In the data rows, 128 means zero.
Here is a table of points, one per row:
[205  81 201 113  76 134 144 160]
[ 91 145 140 147 185 165 124 118]
[ 97 145 140 147 184 183 134 116]
[ 67 146  93  92  79 158 110  63]
[203  93 161 123  63  74 136 191]
[ 67 120  66 149 146  98 150  55]
[ 87 140  89 181 230 113 114 164]
[160 173  92 152 178 133 111 165]
[ 77 158  95 132 141 132 136  41]
[ 66 159 103  90  95 150 124  60]
[151 169  97 139 181 127 115 158]
[ 83 142  87 188 226 112 117 160]
[208  95 166 120  63  84 128 191]
[ 88 143 139 144 186 170 128 115]
[213  93 168 122  67  88 135 183]
[208  74 202 113  71 144 149 157]
[209  98 151 113  64  83 143 188]
[ 69 141  97  93  84 158 118  72]
[ 66 160 101  95  97 155 119  62]
[101 131 142 144 192 177 128 122]
[204  72 197 119  61 141 149 153]
[ 93 149 139 151 185 173 136 120]
[209  77 202  96  58 136 124 193]
[ 90 143  78 192 225 109 114 158]
[ 95 146 135 149 184 172 126 117]
[ 60 154 107  88 100 147 118  61]
[ 85 137  81 191 227 104 119 159]
[ 76 157 101 127 139 133 135  45]
[200 103 161 117  66  71 125 193]
[ 60 162 105  93  92 151 121  52]
[ 73 117  65 146 142  92 149  60]
[206  76 203  97  56 128 128 193]
[152 169  98 149 176 127 117 153]
[151 170 102 144 172 117 115 157]
[213  97 162 125  62  83 134 187]
[210  75 200  89  57 133 130 194]
[213  76 194  96  53 131 128 193]
[153 171 102 146 174 124 107 158]
[154 167  99 140 179 132 113 157]
[ 77 159  95 126 141 125 134  45]
[ 66 163 103  89  97 145 116  65]
[ 65 159 103  89  92 150 117  65]
[210  78 205  96  53 139 128 195]
[199  72 194 112  67 130 144 157]
[ 83 144  81 189 230 119 117 162]
[ 66 167 104  94 103 154 121  65]
[ 94 142 141 144 187 172 129 119]
[ 72 118  68 146 141  95 150  58]
[ 58 154 103  86  96 155 123  61]
[159 169 101 141 178 126 114 154]
[ 96 144  76 191 227 122 115 161]
[211  75 204  95  54 133 125 195]
[205  99 161 122  61  81 130 193]
[ 63 161 106  90  91 149 119  62]
[ 86 136  81 197 219 116 107 158]
[ 89 140  82 186 229 112 112 160]
[ 72 159  96 126 142 127 141  41]
[215  66 205  92  58 132 127 203]
[ 70 123  66 142 140  91 159  54]
[158 172  98 145 172 124 108 159]
[153 169  97 143 175 126 114 153]
[160 166 105 145 177 132 115 155]
[ 85 142  84 190 221 116 116 160]
[206  76 193  92  55 128 130 192]
[ 87 143  80 190 228 113 116 159]
[ 72 115  62 143 140  86 146  61]
[ 71 161  98  99  93 153 118  60]
[202  72 200  86  53 136 127 208]
[164 173  92 149 177 130 108 163]
[214  98 153 126  66  80 123 194]
[ 74 159  95 125 146 128 131  47]
[ 85 140  85 186 229 112 115 159]
[151 173  97 145 173 129 115 156]
[ 98 147 138 147 186 175 128 117]
[209  73 198  91  54 127 129 195]
[198  71 199 112  71 139 149 157]
[208  98 162 121  66  82 129 192]
[204 105 164 125  68  85 131 188]
[153 166  96 143 178 125 115 160]
[ 88 142 137 145 183 176 134 123]
[211  71 199  90  55 131 126 196]
[ 94 147 138 147 188 173 128 119]
[ 68 160 105  89  95 149 116  62]
[207  75 199 115  67 139 145 157]
[ 93 143 135 146 186 171 127 120]
[ 99 143 138 147 188 174 133 121]
[ 72 124  68 147 144  82 149  57]
[205  74 203  92  54 125 122 193]
[ 78 154  99 120 145 135 135  48]
[ 89 146 137 141 189 165 126 122]
[153 173 103 144 182 127 111 157]
[ 97 145 140 146 185 175 129 120]
[206  75 203 113  68 142 151 153]
[201  93 163 119  70  81 132 190]
[151 168  98 143 182 127 113 158]
[202  72 198 114  70 143 149 156]
[ 67 158 107  90  94 154 115  56]
[206  76 196 100  58 123 121 197]
[153 169  96 145 177 131 113 153]
[ 74 160  99 123 136 136 138  41]
[209  81 190 106  64 144 154 158]
[201  73 199 113  66 142 147 154]
[210  96 160 124  62  80 131 188]
[207  75 204  94  57 127 128 197]
[212  77 199  93  58 128 125 197]
[201  83 202 101  52 129 123 186]
[211  92 168 122  65  81 136 195]
[ 69 122  66 145 144  87 145  60]
[ 70 158 105  91  94 156 124  61]
[ 72 117  64 149 147  85 150  60]
[ 74 155  95 123 144 120 130  44]
[ 71 160  98 124 137 131 138  40]
[ 83 143  82 190 223 109 115 164]
[ 72 163  98 132 139 125 140  37]
[205  73 198 110  67 138 151 162]
[ 67 161 100  90  94 155 117  59]
[207  75 200  93  56 130 127 196]
[213  98 159 120  66  77 127 189]
[206  71 197  88  53 126 130 195]
[ 94 144 140 142 178 169 128 118]
[151 168 101 141 173 128 115 151]
[ 80 155  94 128 145 131 136  39]
[ 68 156 110  89 100 156 118  66]
[203  75 202 111  62 139 144 162]
[ 97 141 133 138 184 172 130 120]
[204  76 200 115  70 138 150 154]
[ 70 122  64 146 143  87 145  58]
[ 99 140 140 145 186 171 128 121]
[ 71 155 100 129 141 129 138  42]
[199  72 199  85  57 126 123 195]
[ 73 159  97 125 140 130 137  44]
[ 75 151 102 129 143 123 141  46]
[ 90 141 138 140 183 174 134 118]
[ 93 150  81 199 228 119 112 160]
[ 97 149 135 146 183 171 124 118]
[ 61 162 100  92  97 150 114  61]
[ 88 144  86 190 224 118 122 159]
[211  98 165 119  65  78 132 192]
[ 73 121  66 147 149  87 150  61]
[ 87 138  81 180 227 111 119 158]
[ 80 146  83 186 223 115 120 160]
[200  95 160 118  67  70 130 190]
[ 62 158 103  88  99 145 114  62]
[207  98 154 113  65  68 134 193]
[ 88 145 138 145 185 171 131 118]
[ 70 121  63 149 139  87 152  58]
[ 82 144  84 182 221 108 116 160]
[ 73 159  91 123 140 125 138  45]
[ 63 157 103  91  90 146 111  63]
[ 68 160  94 120 138 130 137  39]
[ 83 134  79 187 223 113 112 153]
[204  73 202 115  69 141 143 162]
[ 66 162 104  94  98 156 116  62]
[158 168 103 146 173 134 119 150]
[ 91 146 141 146 185 172 129 118]
[ 86 140  82 182 225 115 118 161]
[ 62 157  99  89  97 149 115  60]
[ 78 156  99 125 142 128 133  47]
[ 71 120  69 142 142  87 148  60]
[ 58 159 102  81  97 149 119  57]
[ 66 115  63 145 147  87 150  55]
[206 100 162 119  65  82 130 192]
[ 60 160 100  90  98 149 117  62]
[212 104 159 129  65  73 130 192]
[203  77 201  90  53 129 125 195]
[ 67 160 104  94  96 153 115  65]
[ 87 143  82 187 229 113 113 162]
[203  76 198  86  57 117 127 195]
[204  72 199 108  72 141 152 158]
Along one direction, these points spread out more than along any other. How many in every 100 of the points above lie lower along it than each point below? Round to a whole number. More than half of the points above lie lower than the first one.
[ 73 121  66 147 149  87 150  61] 10
[ 94 147 138 147 188 173 128 119] 46
[205  81 201 113  76 134 144 160] 75
[151 169  97 139 181 127 115 158] 59
[160 166 105 145 177 132 115 155] 67
[ 66 162 104  94  98 156 116  62] 35
[206  76 203  97  56 128 128 193] 91
[ 67 146  93  92  79 158 110  63] 45
[ 93 143 135 146 186 171 127 120] 47
[208  95 166 120  63  84 128 191] 82
[ 99 140 140 145 186 171 128 121] 56
[164 173  92 149 177 130 108 163] 66
[ 95 146 135 149 184 172 126 117] 46
[ 66 163 103  89  97 145 116  65] 38
[ 78 156  99 125 142 128 133  47] 15
[207  75 204  94  57 127 128 197] 96
[ 62 157  99  89  97 149 115  60] 33
[ 67 160 104  94  96 153 115  65] 39
[159 169 101 141 178 126 114 154] 65
[ 65 159 103  89  92 150 117  65] 41
[213  93 168 122  67  88 135 183] 79
[201  93 163 119  70  81 132 190] 69
[ 91 146 141 146 185 172 129 118] 48
[ 87 138  81 180 227 111 119 158] 25
[203  76 198  86  57 117 127 195] 90
[ 87 143  82 187 229 113 113 162] 21
[ 70 122  64 146 143  87 145  58] 7
[ 86 140  82 182 225 115 118 161] 28
[ 68 156 110  89 100 156 118  66] 43
[210  96 160 124  62  80 131 188] 78
[ 66 115  63 145 147  87 150  55] 2
[207  98 154 113  65  68 134 193] 72
[ 80 155  94 128 145 131 136  39] 5
[153 171 102 146 174 124 107 158] 63
[154 167  99 140 179 132 113 157] 62
[ 98 147 138 147 186 175 128 117] 50
[200  95 160 118  67  70 130 190] 69
[204  73 202 115  69 141 143 162] 85
[ 89 140  82 186 229 112 112 160] 24
[205  73 198 110  67 138 151 162] 86
[211  98 165 119  65  78 132 192] 83
[ 77 159  95 126 141 125 134  45] 11
[209  77 202  96  58 136 124 193] 91
[ 73 159  97 125 140 130 137  44] 8
[153 169  96 145 177 131 113 153] 57
[153 166  96 143 178 125 115 160] 62
[153 173 103 144 182 127 111 157] 60
[ 87 140  89 181 230 113 114 164] 29
[ 83 143  82 190 223 109 115 164] 24
[ 78 154  99 120 145 135 135  48] 16
[ 76 157 101 127 139 133 135  45] 14
[ 85 142  84 190 221 116 116 160] 27
[199  72 199  85  57 126 123 195] 89
[204  72 199 108  72 141 152 158] 80
[ 90 143  78 192 225 109 114 158] 21
[158 172  98 145 172 124 108 159] 66
[ 62 158 103  88  99 145 114  62] 34
[207  75 200  93  56 130 127 196] 92
[204 105 164 125  68  85 131 188] 67
[212 104 159 129  65  73 130 192] 72
[ 94 144 140 142 178 169 128 118] 55
[206  71 197  88  53 126 130 195] 95
[215  66 205  92  58 132 127 203] 99
[ 87 143  80 190 228 113 116 159] 19
[158 168 103 146 173 134 119 150] 64
[ 58 154 103  86  96 155 123  61] 33
[212  77 199  93  58 128 125 197] 95
[207  75 199 115  67 139 145 157] 84
[151 170 102 144 172 117 115 157] 64
[211  75 204  95  54 133 125 195] 98
[ 71 161  98  99  93 153 118  60] 37
[ 73 117  65 146 142  92 149  60] 15
[ 60 162 105  93  92 151 121  52] 30
[ 77 158  95 132 141 132 136  41] 5
[ 58 159 102  81  97 149 119  57] 31
[ 67 161 100  90  94 155 117  59] 36
[ 88 145 138 145 185 171 131 118] 44
[ 85 137  81 191 227 104 119 159] 22
[ 82 144  84 182 221 108 116 160] 25
[ 86 136  81 197 219 116 107 158] 27
[160 173  92 152 178 133 111 165] 63
[ 72 118  68 146 141  95 150  58] 14
[211  92 168 122  65  81 136 195] 86
[203  93 161 123  63  74 136 191] 73
[ 67 158 107  90  94 154 115  56] 38
[ 83 144  81 189 230 119 117 162] 13
[ 69 122  66 145 144  87 145  60] 8
[ 75 151 102 129 143 123 141  46] 17
[ 70 158 105  91  94 156 124  61] 42
[ 66 159 103  90  95 150 124  60] 37
[ 94 142 141 144 187 172 129 119] 52
[ 72 159  96 126 142 127 141  41] 2
[ 68 160 105  89  95 149 116  62] 41
[ 72 124  68 147 144  82 149  57] 12
[ 83 142  87 188 226 112 117 160] 23
[ 93 150  81 199 228 119 112 160] 20
[151 168 101 141 173 128 115 151] 61
[211  71 199  90  55 131 126 196] 98
[201  83 202 101  52 129 123 186] 88
[200 103 161 117  66  71 125 193] 68
[ 70 121  63 149 139  87 152  58] 9
[ 89 146 137 141 189 165 126 122] 44
[ 60 160 100  90  98 149 117  62] 31
[209  81 190 106  64 144 154 158] 81
[ 71 120  69 142 142  87 148  60] 18
[ 72 117  64 149 147  85 150  60] 11
[ 96 144  76 191 227 122 115 161] 26
[ 80 146  83 186 223 115 120 160] 17
[ 90 141 138 140 183 174 134 118] 51
[151 168  98 143 182 127 113 158] 57
[ 74 155  95 123 144 120 130  44] 7
[213  98 159 120  66  77 127 189] 79
[203  75 202 111  62 139 144 162] 87
[ 83 134  79 187 223 113 112 153] 20
[213  76 194  96  53 131 128 193] 93
[203  77 201  90  53 129 125 195] 92
[ 67 120  66 149 146  98 150  55] 1
[208  74 202 113  71 144 149 157] 85
[ 72 115  62 143 140  86 146  61] 18
[ 70 123  66 142 140  91 159  54] 9
[ 88 142 137 145 183 176 134 123] 49
[153 169  97 143 175 126 114 153] 60
[208  98 162 121  66  82 129 192] 75
[205  99 161 122  61  81 130 193] 76
[210  78 205  96  53 139 128 195] 97
[ 97 145 140 147 184 183 134 116] 51
[ 66 167 104  94 103 154 121  65] 32
[206 100 162 119  65  82 130 192] 70
[204  72 197 119  61 141 149 153] 82
[ 71 155 100 129 141 129 138  42] 6
[202  72 200  86  53 136 127 208] 99
[205  74 203  92  54 125 122 193] 93
[ 66 160 101  95  97 155 119  62] 34
[ 69 141  97  93  84 158 118  72] 54
[204  76 200 115  70 138 150 154] 77
[209  98 151 113  64  83 143 188] 70
[ 61 162 100  92  97 150 114  61] 30
[ 93 149 139 151 185 173 136 120] 47
[ 72 163  98 132 139 125 140  37] 1
[ 97 149 135 146 183 171 124 118] 50
[ 63 157 103  91  90 146 111  63] 40
[209  73 198  91  54 127 129 195] 96
[ 63 161 106  90  91 149 119  62] 40
